One turn sends every row of this set to another row. A few are shown first. Where does it send the rows asked after them?
Fov: [ 11   9  -1  10 -11  -7  17  11  15 -12 -10  10  -4  31 -13 -28  -1   2
  -8  19  10  -1   7   4 -16  -5   7  38   8  -2  -9 -13  11  -4 -10 -21
  22  -5   4 -11  15  23 -14]
Bif: [  9 -14   7  -4  -7  -5   6   0   5  -9   6  18  -7 -13   8 -17   5  -6
  -5 -23  25   7  -6 -31  -3   3  -1  -7 -16  20 -15  -8 -37  15  10   1
   7 -22 -13  23 -15   8  10]
gafim: [ 16 -19   2  -1   1  -5   8  -5   8 -11   0  19  -2 -15   8 -16   9  -9
   3 -29  25   2  -7 -31  -1   4   0   0 -13  20 -16  -6 -29  22  12  -1
  13 -14 -16  19 -14   6  -1]
kugif: [ 14  -2  -5   3  -7 -15  27  -7   6   7   8  -6 -13  19 -13   3   4 -21
  -2   1   0   0   4   2  -3   5  27  40  -1   0  -9  -7  21  -4  -6 -21
  31  -4 -20  10  -1  12   1]
Tet: [ 14 -12  10   4  -4  -6  -5   6  11 -14  10  30   3 -15  15 -23  -4  12
   0 -21  22   3  -4 -21   2   2 -15  -7 -11  16 -14   2 -35  17  10  -8
   3 -17  -4  16  -8  16   3]
Bomir: [  0   7 -13 -24   7  -2  25  -4  14  10   1 -14   4  15  -4   3 -13 -20
 -31  -4  -3   9  -3  -8  -3  12  10  12   0  -6 -18 -10  11 -13   4  13
  26   0  -9  22 -18  -4  -2]
fikes: [ 19 -25  14   1  -1  -5  17   0   2  -2  -1  33  -1  -5   6 -15   9  -5
   2  -4  26   6 -16 -31   1   3  -6  -5 -11  13 -24 -10 -27  12   5   1
  18 -23  -2  11  -5  10  -8]
bito: [  1  -2   6 -14  -8 -10  -3  28  -6 -16  17  12  -4   1   3  -4   7  -1
   1  -4  -3 -10  10  15  27   2  38 -12  13  10  -4   0  16 -13 -22 -15
   6 -11   1  -4 -15 -18   3]
poga: [-13  17 -12  11 -21  -2   1   9  10 -30 -12 -12 -12  -2  -3 -37   9  -9
 -24 -20   3   1  10 -25  10   0   9  17  31   8  18 -12  -7   4   3   0
 -16   1  11   7  11   6  17]
veza: [ 15 -17  13  10  -2   4   1   2   9  -3 -11  29  -5 -12   9 -19   3  -5
  -9 -13  14  10 -12 -41   0  -1 -16   5 -10  15 -19  -2 -22  12  15   2
  21  -3  -1  16  -3  20  -7]
Puba: [ 20 -20   7   8   3  -7  -5   4   9 -14   1  31   4 -14  14 -24   0  10
  10 -22  20   5  -4 -25   7  -1 -12  -8  -9  20 -12  -1 -23  18  12  -8
  14 -13  -3  10  -4  18  -6]
zosur: [ 11  -8  -2   8  -7 -11   0   8 -18 -37  20   0  -6  -4   0   4  14 -10
  19  12  -9 -18   9   6  15   6  28  -9  24  -4 -13 -11  -4 -13  -1  -4
  -5 -26   5  11  -6  -7  -5]
gifig: [ -4   9 -15 -17  -4  -5 -23   7  -5 -25 -14 -15   0  -6  -8 -31  -6  -4
 -37 -31  -5   9  10 -11  -3  -2   8  -3  18   6  14  -9   9   1   9   1
   3   7   1  13 -11   4   0]
Foraf: [ 11 -20  17  -2  -6  -2  14   4   3  -5   8  34  -5  -4  13 -16   4  -3
  -8  -2  22   6 -12 -29   2   3  -7  -7 -15   9 -22  -6 -32  11   6   2
  12 -29  -1  21  -8  12   1]
Gegig: [  1  16   8  13  -9  -6  36   7  32 -16   6   7   4  13   4 -27  -7  16
  -7  21   6  16   3   7   5  10  -6  20  12 -16  -1 -17  -4  -3  -6 -12
   2  -1  25 -10  13   7   0]
nera: [ 11  11   2   9  -4  -3  16  -4   0   2  11 -23 -11  -3   0  15  -2 -30
   5  16 -17   6  -2  -9  -2   5   8  28  10 -14 -17  -3  -2  -8   9   2
  25   5  -5  26 -10  -3  12]
Paze: [ 17  21   4  16  -1  -7  12   5   9 -20   0   0   6   9   4 -25 -14  11
  14  32  -1   8   4  11 -15  -7 -11  17  22 -18 -11 -12 -10  -2  -4  -8
   7  -1  14 -10   4   5   1]
vos: [ 11   6 -16   0  -1  -2  -1   1  -6  -5  14  -4 -16  -3  10   4   5   1
 -10 -16  -9 -21  11  20   4  -3  44 -16   9   5  -5  -5  -2  -4  -3 -12
  -5 -34  23   5 -19  -7 -10]
Sifu: [  8  24   1   9  -9   8  11  -4  10   9  -2  -2   6   9   4  -7 -18  10
 -26  17  -2   2  -9  12 -20 -17   3   4  16  -3  -2  -5  -4   1  -2 -19
   3  -7  40  -6   8  10  -9]
vap: [  4   8   3 -15   1  -6   8  15  10  -8  -3  12  24  20  -9 -25 -18  17
 -24  13   6  13  -6  12  -9   5 -12  -5  20 -10  -5 -14   7  -6   0  -6
   9   1  22   0   6  10 -19]
zif: [  1   5   3  12  -7 -10  27   4  22  17  19 -15 -21   1   1   2  -2 -24
 -10   1  -9  12   6 -13  18  20  17  26  -1  -6 -13  -3   6 -15   6   2
  21   0   2  11 -18  -6  16]
kug: [ 14 -13 -12 -25   6 -16   2   3 -10 -22  22   4   7   7   2 -13  -7   1
  -9  -9   1  -9   8  11  16  10  26 -25   7  -1  -4  -5  18  -9  -9  -1
  13 -28   3   3 -21 -12  -4]
dud: [ -6  22   8 -12  -5  -2  20  19  16  -8 -11  17  11  19   0 -18  -4  16
 -10  19   3  15  -3  14   7 -12   2   8  11  -7   0 -14   6  -8 -24 -15
  12   4  13  -9  19  -3  -1]
vusuv: [ 11  -9  11   6  -7   2   0   5   9   3  -1  30  -4 -10  14 -19  -6   1
 -12 -13  13  10 -10 -36   2   0 -20   3 -10  12 -20   2 -29  11  14   3
  13 -13  -5  26  -5  22   6]
repi: [  9 -11   4   8 -16 -12   8  17  -8 -25  28   9 -13  -1   6 -14  11 -11
  -2  -1  -1 -19  12  -3  31  19  32  -4  25   1   1   2   9  -7  -6  -9
  -7 -23  14  -3 -14 -11   5]
sazuv: [ 16 -15  -9   8 -14 -19  -1   4 -12 -20  15   5  -7   9 -10  -8  15  -8
   3  -8  -4 -15  20   8  22   6  38  13   7   8  -2  -4  22   2  -4 -34
   8 -17 -15   4  -1   9 -12]
mepan: [  0   8 -16  16 -20  -7 -17  15  -1 -24 -21  -4 -11  14 -11 -35  13  -6
 -16 -10  -3  -6  21 -10   3  -7  23  26  15  15   1  -6  10   1   1 -22
   1  -2  -9   3  11  23 -16]
rap: [-13  23  -4 -12 -14   9 -12  18   5 -28 -20  -3  -8  -3   3 -23   6  -3
 -33 -21  -4  -4   9 -11   9 -13  17  18  22   8   9  -4  11   1 -14  -7
  -8  20  -5   6   0  -3   6]
ger: [ -1  21 -17  16 -10  -2 -13   3  -1 -40 -19 -20 -13 -11  -2 -27   6  -6
  -5 -11  -7  -3  14 -14  -9 -10  11  14  29   3  -1 -17 -16  -4   5   6
 -16   2  -7   9  -3   7   4]
zad: [  2  15 -10  -3  -1   4  23 -16   9  27   7 -16 -10   4   0  19  -4 -16
 -23   0 -12  -3  -8   7  -6  -2  28  10  -5  -7 -15  -3  -6  -8   1 -11
  11 -14  22  19  -9  -5  -5]
Mis: [  5  24 -15  10 -10  11 -16   4  -1 -10  -9 -14 -16  -4  10 -19  -7   4
 -32 -22  -7  -7  12   1 -16 -22  19  -1  24  16  11  -6  -3   4   4 -11
  -8  -8  25  -1  -6   8  -1]
nin: [ -7  17   7 -15  -4   4  24  10  17   7   4  -9 -12   6   3   8   3 -18
 -21  -2  -9  14   2   3   9   5  26  26 -13  -7 -13  -5  12  -9 -12  -7
  24  14 -13  11 -20 -16   5]

fikes goes to veza
zif goes to Gegig
nin goes to dud
Now find these:
Mis goes to vos
Fov goes to mepan
Bif goes to Foraf
vap goes to gifig
nera goes to Paze

